In the rows, 128 means zero.
Where one turn sends some rows of the set: a few examples, then the rows asked
lafep: 109 132 115 117 88 134 124 115 154 148 120 107 143
navet: 100 143 107 135 148 115 119 139 137 91 87 122 119
mubeg: 83 133 124 118 127 153 138 132 142 148 93 129 129
fevov: 146 119 126 132 119 106 123 126 135 127 190 142 135
tuk: 114 105 123 149 98 158 158 111 121 108 118 162 121
gezug: 123 108 120 178 124 142 165 134 121 104 107 150 116
tenus: 89 133 109 111 135 145 127 109 115 128 86 120 130
rumef: 126 147 109 136 113 113 118 142 141 100 126 86 125
ruk: 188 149 124 108 158 136 124 120 124 106 121 150 133
vapar: 118 111 145 128 136 124 108 121 128 154 107 190 132
Puz: 179 150 128 98 160 143 135 123 113 115 122 154 131
vev: 130 125 152 152 146 107 111 167 142 127 128 171 116
kitek: 149 108 124 96 128 159 132 141 129 142 85 151 107
Rir: 115 138 111 113 101 142 125 112 117 135 124 86 137
fifo: 148 125 147 156 130 114 110 147 135 145 173 131 136
Pip: 189 148 129 93 142 138 136 125 114 122 121 148 129
pir: 135 110 140 134 121 131 104 103 120 169 152 151 152
Lig: 90 141 113 149 160 124 132 145 157 117 106 120 131
tiga: 145 117 129 155 157 85 137 161 131 130 135 157 119
sipa: 164 109 107 92 104 144 108 97 147 124 132 136 136
Mamo: 195 148 126 104 141 132 126 123 123 113 120 145 133
Dasun: 138 98 134 124 107 164 106 102 127 149 147 162 132
fonud: 123 111 112 147 90 126 163 101 121 107 150 144 133
zoded: 146 124 117 123 184 124 150 164 125 124 116 133 113
numir: 160 123 98 121 160 108 126 120 143 104 164 119 141
Kod: 115 141 107 148 120 108 119 129 169 118 135 98 146
sipeg: 133 113 110 175 117 109 170 126 121 105 138 134 131
Gotok: 137 98 136 148 144 142 121 137 125 151 90 177 117

Mamo turns into -> ruk
tuk turns into -> fonud
Now find these:
Gotok turns into -> Dasun
kitek turns into -> sipa
rumef turns into -> navet
mubeg turns into -> lafep
vev turns into -> vapar

Where one turn sends some rows of the set: a few examples, then the rows asked
movuf: 133 117 115 141 129 142 162 139 150 132 201 129 132 153 146 133 133
mimob: 135 94 74 171 135 121 149 146 119 113 142 114 129 151 144 131 133
dat: 153 97 93 153 117 128 145 151 122 133 129 146 116 155 153 140 130
kof: 111 150 135 137 140 163 120 104 135 108 125 143 142 98 117 96 84
bet: 130 131 88 128 143 127 73 122 156 117 138 122 137 152 147 142 153
Mosun: 109 141 108 127 113 149 130 122 164 106 104 123 118 83 117 95 91
buka: 133 130 105 118 138 134 76 124 165 122 152 130 137 145 150 142 158
zuzes: 139 112 141 124 118 152 159 138 102 121 112 155 135 140 134 159 136
zite: 126 118 154 108 110 158 175 142 139 120 158 138 134 124 136 152 149
vosus: 135 130 98 123 139 131 73 123 156 121 139 132 136 150 150 143 154
kivi: 101 125 87 143 134 133 178 134 130 101 132 85 143 147 107 141 126
tupar: 93 122 110 133 115 145 120 123 82 125 99 128 118 90 139 106 122
lebek: 100 134 127 106 93 151 130 129 113 147 113 143 103 88 143 113 122
gud: 123 117 100 148 134 136 160 132 98 110 97 122 141 154 117 152 122
duga: 124 132 87 127 144 126 78 121 165 114 149 113 140 148 144 137 154
nelap: 151 112 118 136 115 141 153 148 141 145 165 156 119 156 154 141 129
zazi: 110 156 116 130 127 154 125 110 153 116 109 137 128 102 110 99 75
dolom: 122 105 87 163 142 129 160 139 137 111 188 103 138 148 140 125 135
ravip: 73 138 100 144 137 142 128 110 87 119 130 104 134 102 123 100 115
Dibuv: 127 134 97 121 140 132 80 122 170 116 160 119 139 145 147 138 159
gusi: 67 160 111 124 127 152 142 110 122 135 162 103 130 107 117 100 106
gop: 109 132 140 135 135 162 119 110 133 91 130 134 140 74 127 92 104
Mise: 85 158 128 102 100 155 142 121 137 153 152 127 110 99 129 109 112
muguk: 108 127 122 129 120 153 125 120 152 90 117 122 127 66 128 91 109
mafev: 102 126 119 118 119 146 187 139 155 107 170 94 138 128 117 142 143

zazi turns into -> gop
mafev turns into -> gud
nelap turns into -> dolom
Now find these:
Mise turns into -> ravip
Dibuv turns into -> bet

